[[470 640 546  45 855 510]
 [426 587 587   8 924 567]
 [435 605 596 141 932 800]] -> 546

[ 104   84 -735   63  648  280  147] -> -735

[-319 -578  102  679 -110  314 -313] -> 102

[[5211 8781 3769 5112 2252]
 [6145 8834 3360 5289 6237]
 [2935 5235 4096 4499 3841]] -> 3769

[53 88  3 32 43] -> 3

[[144 142 144 143 144 126 142]
 [182 173 185 179 189  84 173]
 [ 22  22  23  18  24 244  19]] -> 144
---
[[ 2.058 -1.576  1.139 -0.479  1.421 -1.072]
 [-0.324  0.889  0.758 -0.630  1.053 -0.688]
 [ 0.708 -0.123  1.324 -0.307  1.333 -1.169]
 [ 0.254 -0.197 -0.875 -1.259  0.600 -0.238]
 [ 0.011  0.301  0.465 -1.634  1.622 -1.247]
 [ 1.372 -0.826  0.385  0.633 -0.100  0.498]
 [ 1.453 -0.863  1.396 -0.446  1.326 -1.235]
 [ 0.680 -0.180  0.399  1.448 -0.616  0.848]
 [-0.212  0.236  0.235 -1.048  1.389 -0.726]
 [-0.766  1.354 -0.134 -0.234  0.228  0.087]] Answer: -1.169

[[  10.50  127.22  114.56  288.60   13.20   65.00  -39.01   18.90  -44.28
    32.14  -72.18]
 [ 148.48  -22.39  115.82   95.32  -27.12    6.44  166.45    7.62   56.75
   -19.26   69.96]
 [ 230.27 -191.40   16.50   63.28   71.20 -164.06   26.99  -53.11  -13.77
    72.39  -63.89]
 [ -38.73   79.13   85.73   60.50   23.87   77.35   91.83  -71.45    8.82
    24.91  -63.85]
 [  87.90   78.62  -53.87  284.84   27.96   84.12   -6.56 -176.79   -0.52
   143.34  -36.12]
 [  74.70 -110.30  157.35   27.69  119.33   31.34 -102.76  172.17   47.48
    21.56   -4.68]] Answer: -63.89

[[ 14.69   5.46  17.52  -2.55   2.73  -8.98  23.95  15.52]
 [ 21.88  13.58  11.27  -6.46  17.19 -22.86  15.47  10.77]
 [ 10.46  10.24  10.13   0.73  11.14 -16.14  21.65  12.56]
 [ 12.71  10.85  10.13  -1.58  16.91 -14.98  25.56  13.98]
 [ 12.75   4.74  17.88   2.69   7.31 -14.07  15.36  10.82]
 [ 27.69   7.49  21.84 -13.03   9.40 -13.78  18.55  16.29]
 [ 19.15   6.30  12.91   5.81  14.81 -11.49  24.73   8.54]] Answer: 12.56

[[ -0.804  -9.333 -11.285   0.254   0.387  -1.707   1.828   0.855  -2.083
   12.303  -7.615  -5.852 -12.285   0.286  -4.210 -13.410]
 [ -1.125 -10.331 -12.638  -9.131   1.500  -0.384   3.141   3.094  -3.040
   12.860  -5.639  -3.706  -9.869  -3.815  -3.423 -15.493]
 [  0.470  -7.756 -11.487  25.401   2.208  -1.634   3.635   2.492  -4.856
   13.278  -8.163  -7.071 -14.050  -1.163  -2.996 -15.073]
 [ -1.066   0.966 -22.908   8.617  -7.188   2.062   5.417  -3.167  -3.627
   -0.569  -2.774 -16.286  -8.844 -11.146   3.473 -25.559]
 [ -0.523  -2.875 -24.561 -18.429  -3.935   0.258   4.513  -2.443  -1.721
   -2.101  -1.703 -15.784  -9.680 -12.934   5.175 -23.205]
 [  0.763   3.031 -27.576 -14.836  -7.638  -0.531   4.381  -1.050  -6.626
    0.097   1.095 -15.675  -7.365 -12.831  -2.359 -22.549]
 [  6.074   5.233 -29.216 -13.409  -9.857  -0.755   2.822  -7.049  -3.606
  -14.905   3.799 -23.984  -4.283 -15.479   2.121 -21.940]
 [  2.358   3.571 -29.015  -3.431 -10.206  -0.799   6.251  -3.137  -0.145
  -12.573   0.218 -23.116  -4.618 -16.030  -1.898 -25.191]
 [  4.296   4.427 -27.557  22.238 -12.163  -0.627   2.033  -4.967  -1.734
  -10.450   2.785 -22.890  -3.971 -19.915   0.329 -22.715]
 [  3.178  -0.879 -22.507 -14.642  -6.777  -1.841   5.346   1.043  -3.612
   -0.151  -0.534 -15.498  -9.975 -13.324   1.001 -20.229]
 [ -0.760  -6.406 -11.528 -12.763  -2.861  -2.068  -1.740   2.801  -3.017
   14.093  -5.390  -5.226 -11.348  -4.415  -5.141 -17.134]] Answer: -15.073

[[ 0.046 -0.051 -0.062 -0.005 -0.077  0.010 -0.065  0.021  0.034  0.000
  -0.077  0.020]
 [-0.106  0.027  0.044 -0.048  0.062 -0.059  0.051 -0.076 -0.100 -0.037
   0.067 -0.077]
 [ 0.073 -0.071 -0.079  0.004 -0.101  0.026 -0.081  0.036  0.054  0.010
  -0.099  0.029]
 [-0.060  0.012  0.026 -0.071  0.060 -0.055  0.062 -0.073 -0.094  0.010
   0.074 -0.093]
 [ 0.012 -0.051 -0.058  0.037 -0.095  0.022 -0.102  0.032  0.054 -0.058
  -0.113  0.058]
 [ 0.096 -0.057 -0.006 -0.196  0.039 -0.013  0.151 -0.086 -0.170  0.218
   0.128 -0.198]
 [ 0.044 -0.069 -0.092  0.070 -0.139  0.034 -0.156  0.075  0.119 -0.072
  -0.169  0.107]
 [-0.072 -0.007 -0.063  0.148 -0.106 -0.010 -0.200  0.070  0.159 -0.212
  -0.186  0.164]
 [ 0.063 -0.037 -0.014 -0.140  0.028 -0.024  0.102 -0.066 -0.122  0.149
   0.089 -0.148]
 [ 0.075 -0.045 -0.011 -0.159  0.033 -0.020  0.117 -0.073 -0.136  0.172
   0.102 -0.165]
 [-0.067 -0.009 -0.045  0.101 -0.080 -0.009 -0.146  0.042  0.096 -0.161
  -0.137  0.111]] Answer: 0.029

[[ 0.06  0.07  0.03  0.20  0.07 -0.13]
 [-0.08  0.19 -0.12  0.17  0.22 -0.06]
 [ 0.15 -0.04  0.16  0.08 -0.07 -0.02]
 [ 0.11 -0.03  0.14 -0.06 -0.05  0.15]
 [-0.09  0.19 -0.13  0.12  0.23  0.00]] Answer: -0.02
---
9960,9195,2125,1020 => 9195

159,50,136,101,200,139,8 => 159

3847,3349,4265,3376,3980,4770
4494,5228,5705,5575,5215,2973
4657,5542,8486,5948,6329,1658
=> 6329

6701,4436,2077,8447 => 6701

76,34,13,23,59
75,52,15,23,59
40,60,52,55,53
=> 75

72,24,60,84,83,47 => 83

17,66,17,82,78,80
29,37,28,40,33,33
17,50,17,50,56,56
=> 80

79,55,41,48,60,43
53,38,36,42,16,24
23,39,37,43,51,23
=> 60

784,796,29,313,408 => 784
---
-14  15  25  5  19  -15  23
-10  13  29  3  18  -12  27
⇒ -15

-11  8  -9  19  39  1  -28 ⇒ 1

-26  -4  -1  -21  21  -9  37 ⇒ -9

-31  26  12  13  -1  -25
-9  -40  -30  12  -11  10
-6  25  28  3  0  -19
⇒ -1

5  14  13  15  14  15
36  -18  -21  -17  -21  -17
⇒ 14

-1  19  -8  -25  19  -16
-31  16  -12  -20  17  36
27  12  -18  0  -3  -7
⇒ 19

35  11  18  19 ⇒ 18
---
[[ -6   1 -14   3   1  10]
 [-30 -23 -10 -16   1  19]
 [ 15  19  -2  21  -1  -3]] gives 1

[ 8  5 -5 -9 17 34] gives 17

[ -6   2 -37 -21  11 -27] gives 11

[ 30  -2   0 -16 -32   4] gives -32

[ 16  23  15 -20  41  26] gives 41

[[ 17  10  14 -19  -7 -18]
 [ 22  17  19 -41  -5 -31]
 [ -9   1   8  11  -3   8]] gives -7

[-22  -9 -25  15  21  32] gives 21

[ 18  -4 -37 -11  11  28] gives 11
---
-31  9  -19  -21  -5
10  -16  8  3  -3
-7  7  -14  -15  5
yields 10

10  12  16  7  12
-10  -12  -16  -8  -12
22  25  32  -8  -9
yields -10

6  1  0  13  -2  -12  20
-21  -9  0  31  1  -14  -21
-18  -3  0  3  -2  -20  -9
yields -21

-7  -42  29  2  -3
-16  -41  29  0  -8
-21  -41  28  -1  -11
yields -16

29  35  18  -19  11
-1  -5  -13  -4  19
12  18  13  -13  1
yields -1

-22  -35  26  -4  2
20  31  -27  3  -4
29  16  -16  -33  -34
yields 20
---
[-0.08, 1.17, -0.63, 0.38, -1.21] --> -1.21
[6.10, -11.99, -8.58, 14.60, 14.08] --> 14.08
[-0.15, 0.00, 0.11, 0.01, 0.03] --> 0.03
[0.11, -0.11, -0.05, -0.09, -0.08] --> -0.08
[-0.01, 0.13, 0.05, -0.14, 0.02] --> 0.02
[1.28, -1.51, 0.01, -0.39, -1.34] --> -1.34
